[[ 37  21  26 -32 -19  27 -21]
 [ -6 -16 -33 -23  31  31  24]
 [  0  -6   3  -9  10   3   9]
 [-13 -28  24  31  11 -18 -32]
 [ -8 -18 -25 -15  27  20  16]
 [-16 -30  27  33  11 -24 -30]
 [ 13  14  11  -8 -15   4  -5]
 [  9   0  -1 -18   4  17   1]] => -30

[[6 7 1 2 3 2 6 2]
 [7 6 2 2 2 3 6 1]
 [6 7 2 1 2 2 6 1]
 [6 6 4 4 2 4 5 0]
 [6 6 3 3 2 3 6 1]
 [5 6 1 2 3 2 6 3]
 [6 6 3 2 2 4 5 1]
 [6 6 2 2 2 3 6 1]] => 3

[[190 164  85 135  97 117 177 109 111  85 123 129]
 [ 96 112 172 132 152 166  89 128 132 164 120 160]
 [ 67  86 180 153 182 160 104 139 164 197 139 138]
 [ 52  82 167 142 202 107 128 190 194 202 172  84]
 [110 118 163 137 143 177  92 109 124 157 114 172]
 [147 131 103 150 133  96 184 141 151 119 154  91]
 [ 82 118 155 103 172  97 115 203 158 161 150  98]
 [147 122 106 172 141 126 185 109 152 137 140 114]
 [ 64  97 167 126 186 115 111 185 173 186 158 102]] => 98

[[ 55  61 182 186 159 147 113 142 189 193 194]
 [174 153  93 127  56 117 125  81  89  61 141]
 [176 148  89 145 123 148 181  89 113 110 107]
 [167 156 116 125  86 120 177  97  85  68 109]
 [ 68 115  82 110 201  67 175 183 192 178 173]
 [148 151 129 123 108  93  99 141 135 116 137]
 [145 125 110 146 159 168 169  78 131 165  62]
 [126 130 122 125 130  44 191 186 149  96 153]
 [156 148  95 162 130 154 177  88 123 138  79]
 [161 164  99  94  93 135  85  90  93  96 133]
 [188 141  69 140  88 152 176  91 111  95 119]
 [138 142 107 113 195  60 184 194 196 132 138]] => 133

[[36 57 77 40 87 39 35 34 83 80 45]
 [96 74 10 41 59 67 67 94 33 85 46]
 [61 42 35 60 26 73 86 77 26 30 65]
 [ 5 30 95 46 42 25 58  3 58 10 74]
 [77 61 28 80 53 84 22 89 64 79 19]
 [77 63 32 82 56 81 16 84 68 79 19]
 [44 66 72 44 84 31 15 28 83 81 37]
 [65 42 31 65 27 79 81 83 29 36 59]
 [11 33 92 60 46 33 36  8 69 21 59]
 [35 62 80 38 84 25 22 20 82 72 45]] => 59

[[234 140  93  18  21 165 118]
 [162 134  21 122  51  96 145]
 [ 79   9 145  31 121 215 213]
 [166 124 120  94  51 199 190]
 [ 78  20 143  38 111 215 205]] => 213

[[5946 5718 3612 5356 5244 3633 5715 5158]
 [5744 5676 5168 5383 4800 4771 4978 5510]
 [5831 6295 5145 6226 3138 4593 4719 4108]
 [4758 9034 6006 4851 4382 2996 3304 4960]
 [4859 4797 4806 5653 6202 5490 5423 4367]
 [4841 6446 4904 6462 4965 4901 2821 5138]
 [4289 4436 4002 5822 7223 5300 5748 3347]
 [5282 5580 5299 5443 5540 5385 4872 5127]
 [6522 4859 3532 4327 5538 5674 7000 4042]
 [7435 5243 3939 4105 4656 5841 7884 4428]
 [6276 5533 3352 5562 5178 3756 6091 5108]
 [6184 4662 3759 3967 5873 5599 8283 3799]] => 4428

[[7362 3147 3540 5449 6217 4325 5728 3752 7524 7690 5562 7295 7283 6805
  4802]
 [7557 3050 2921 6110 6278 4264 5196 3750 6919 7690 6101 6356 7335 7365
  5104]
 [7884 3434 3549 6716 5638 6048 5605 5755 6314 7725 7315 4665 7299 8464
  5770]
 [3566 7774 7395 4658 5821 5217 5649 5509 5136 3735 4180 6555 4195 3057
  5510]
 [3868 8096 7935 5603 4957 6843 5571 7582 3863 3830 5556 4005 3923 4213
  6293]] => 5770

[[  9 -10  -5 -12  -3  -7   1  -1  -7   3  16  -6  -4  -1 -18 -19]
 [-20  -3  -8  -1 -16   3 -17 -23   3 -23  -9 -10 -16 -10  -4 -22]
 [-17  -8 -17 -15  -5 -23 -13 -17 -14 -20 -16  -7 -10  -7 -23  -8]
 [-18  -8 -17  -5 -10 -11 -22 -14  -1 -22 -25 -10   0  -3 -24 -22]
 [  9  14  19  20   6  28  17  12  20  15  11   6  10   8  26  13]
 [ 19  20  19  19  10  18  16  19  18  19   5  13  19  13  27  33]] => -22
---
6979,6559,5671,4512,4824
5407,7373,7437,4620,5094
8085,2695,3364,9483,8776
value 4824

6521,5507,8648,4888
2887,4515,5122,5137
5729,4096,8870,3835
value 4888

3408,8376,3847,5487
4012,8042,4365,3675
3125,7522,3623,5622
value 5487

5,6,5,4
3,2,3,7
3,3,4,6
value 4

-8,5,-13,38
-39,36,31,41
6,11,-19,36
value 38

4,9,4,8,3,3,8
6,7,2,8,5,2,7
8,5,1,6,5,1,4
value 8
---
(163, 103, 243, 2, 76) yields 243, 163
(180, 70, 188, 197, 41) yields 197, 188
(547, 113, 798, 615, 637, 50) yields 798, 637
((8221, 6951, 6423, 3944, 7600, 4069, 2048), (9500, 7113, 6548, 8321, 9452, 8215, 6665), (9837, 7299, 6938, 4560, 9483, 3884, 2008)) yields 9837, 9500
((3543, 6734, 6103, 3217, 4710, 8362), (5835, 6921, 3605, 5251, 6186, 7388), (7902, 2708, 4747, 6248, 6525, 1397)) yields 8362, 7902
((232, 103, 56, 48, 105), (68, 210, 207, 124, 94), (46, 188, 169, 178, 179)) yields 232, 210
(82, 45, 62, 10, 66, 36, 55) yields 82, 66
(9, 2, 3, 4, 6) yields 9, 6
---
[-4.25  5.14 -3.35 -3.24 -3.04  5.45 -5.11] Answer: -3.04
[ 1.18  3.30 -3.93  6.69] Answer: 3.30
[-3.07 -0.10  0.60 -1.94  5.56 -3.21] Answer: -1.94
[ 6.08 -0.98  1.04 -6.22 -0.36  2.14] Answer: -6.22
[-3.40 -4.21  3.18  1.85  0.49 -6.11  4.31] Answer: 0.49
[5.74 3.75 3.05 0.58] Answer: 3.75
[5.24 1.94 3.72 6.58] Answer: 1.94
[ 4.58  1.22  7.21  5.29 -5.09 -2.72] Answer: 5.29
[-0.08  0.93  5.35  5.62] Answer: 0.93
---
[[-1.92  2.11 -1.62  0.92 -3.13  2.33]
 [-0.09 -0.25 -3.07  1.35 -2.28  2.53]
 [ 3.73  5.32  4.19 -0.62  6.05  1.81]] Out: -3.13

[[ 6.39  0.83 -1.30  4.44 -3.40]
 [ 6.68 -2.71 -4.00  2.74  1.47]
 [ 5.65 -4.35  0.72 -3.60  3.22]] Out: 4.44

[[ 3.47 -2.36 -5.67  3.83  3.88]
 [-1.47 -2.76 -6.99 -2.33  3.96]
 [-3.29 -5.77 -0.70  4.46  5.60]] Out: 3.83

[[ 2.97 -3.23  2.15 -7.29  5.58]
 [-7.00  7.30  2.69  3.42 -3.02]
 [-3.48  3.24 -3.38 -4.94  3.20]] Out: -7.29

[[-3.12 -2.16  2.81 -2.57  2.61  5.04]
 [-3.43  5.39  0.91  4.57 -0.43  2.89]
 [-3.29  1.44  3.69  2.55  5.34 -5.32]] Out: 2.61

[[ 1.27  0.21  1.33  0.44]
 [-0.72 -6.87 -1.51 -5.82]
 [ 1.95  2.04  2.95  0.94]] Out: 1.33

[[ 1.90  0.39 -1.54 -0.97]
 [ 0.22  2.44 -1.12  7.15]
 [ 2.53  0.33 -1.67 -0.03]] Out: -1.54
